[[108 139 156 135 129]
 [128 135 105 135 150]
 [122 151 101 129 144]
 [136 136 113 110 106]]
->
[[135 105]
 [151 101]]

[[140 148 141 138]
 [109 149 125 157]
 [127 117 115 101]
 [129 127 110 131]
 [116 158 135 155]]
->
[[149 125]
 [117 115]]

[[139 142 125 138 107]
 [145 151 107 150 101]
 [113 113 139 114 146]]
->
[[151 107]
 [113 139]]

[[152 149 130]
 [147 138 131]
 [126 129 123]
 [114 123 127]]
->
[[138 131]
 [129 123]]

[[126 124 130 122]
 [139 124 125 137]
 [141 120 131 155]]
->
[[124 125]
 [120 131]]

[[128 128 130 128 128]
 [128 128 128 128 128]
 [120 116 129 128 125]
 [123 101 101 132 123]]
->
[[128 128]
 [116 129]]
---
[[128 101 130 134 126 125 125 128 126 131]
 [130 131 122 126 138 128 125 127 124 125]
 [118 146 125 125 123 127 132 127 126 123]
 [125 132 123 131 128 127 122 126 122 129]
 [125 146 130 130 130 123 134 127 115 129]
 [132 131 129 129 127 129 139 122 125 132]
 [132 130 135 123 128 131 127 135 120 130]
 [133 130 132 128 136 126 132 130 124 128]
 [128 132 124 122 124 134 130 126 138 127]]
->
[[127 138 126 130 134 124 122 124 132 128]
 [128 124 130 132 126 136 128 132 130 133]
 [130 120 135 127 131 128 123 135 130 132]
 [132 125 122 139 129 127 129 129 131 132]
 [129 115 127 134 123 130 130 130 146 125]
 [129 122 126 122 127 128 131 123 132 125]
 [123 126 127 132 127 123 125 125 146 118]
 [125 124 127 125 128 138 126 122 131 130]
 [131 126 128 125 125 126 134 130 101 128]]

[[113 128  99 125 134 113]
 [119 114 135 133 136 110]
 [120 106 149 117 142 111]
 [128 106 139 118 138 114]
 [119 124 140 142 138 107]
 [114 128 119 131 136 112]
 [133 118 116 135 136 105]
 [136 121 108 144 136 108]
 [126 119 130 133 140 102]
 [106 123 138 119 134 116]]
->
[[116 134 119 138 123 106]
 [102 140 133 130 119 126]
 [108 136 144 108 121 136]
 [105 136 135 116 118 133]
 [112 136 131 119 128 114]
 [107 138 142 140 124 119]
 [114 138 118 139 106 128]
 [111 142 117 149 106 120]
 [110 136 133 135 114 119]
 [113 134 125  99 128 113]]

[[111 132 146 123]
 [107 114 156 137]]
->
[[137 156 114 107]
 [123 146 132 111]]

[[127 126 127 127 126 129 129 130 128 130 129 128 128 125 123]
 [129 124 130 108 143 128 124 125 122 109 130 126 118 125 134]
 [138 121 133 133 133 117 122 122 126 108 120 110 129 129 137]
 [118 115 119 124 136 131 134 121 137  98 134 131 137 129 122]
 [134 122 131 130 131 121 124 125 127 115 123 115 129 128 132]]
->
[[132 128 129 115 123 115 127 125 124 121 131 130 131 122 134]
 [122 129 137 131 134  98 137 121 134 131 136 124 119 115 118]
 [137 129 129 110 120 108 126 122 122 117 133 133 133 121 138]
 [134 125 118 126 130 109 122 125 124 128 143 108 130 124 129]
 [123 125 128 128 129 130 128 130 129 129 126 127 127 126 127]]

[[119 131]
 [149 121]
 [116 118]
 [146 130]
 [105 104]
 [132 147]
 [130 140]
 [120 147]
 [146 136]
 [130 129]]
->
[[129 130]
 [136 146]
 [147 120]
 [140 130]
 [147 132]
 [104 105]
 [130 146]
 [118 116]
 [121 149]
 [131 119]]

[[129 107 140 121 126 116 141 132 113 133 128 149 123 130]
 [135 120 144 125 128 122 128 126 123 131 132 135 132 122]
 [134 132 130 123 115 122 127 132 137 128 122 123 118 132]
 [132 140 129 131 107 125 125 133 134 131 125 117 102 138]
 [115 138 122 145 123 132 135 115 125 136 114 115 133 137]
 [123 128 139 130 135 121 125 132 122 124 129 137 114 131]]
->
[[131 114 137 129 124 122 132 125 121 135 130 139 128 123]
 [137 133 115 114 136 125 115 135 132 123 145 122 138 115]
 [138 102 117 125 131 134 133 125 125 107 131 129 140 132]
 [132 118 123 122 128 137 132 127 122 115 123 130 132 134]
 [122 132 135 132 131 123 126 128 122 128 125 144 120 135]
 [130 123 149 128 133 113 132 141 116 126 121 140 107 129]]
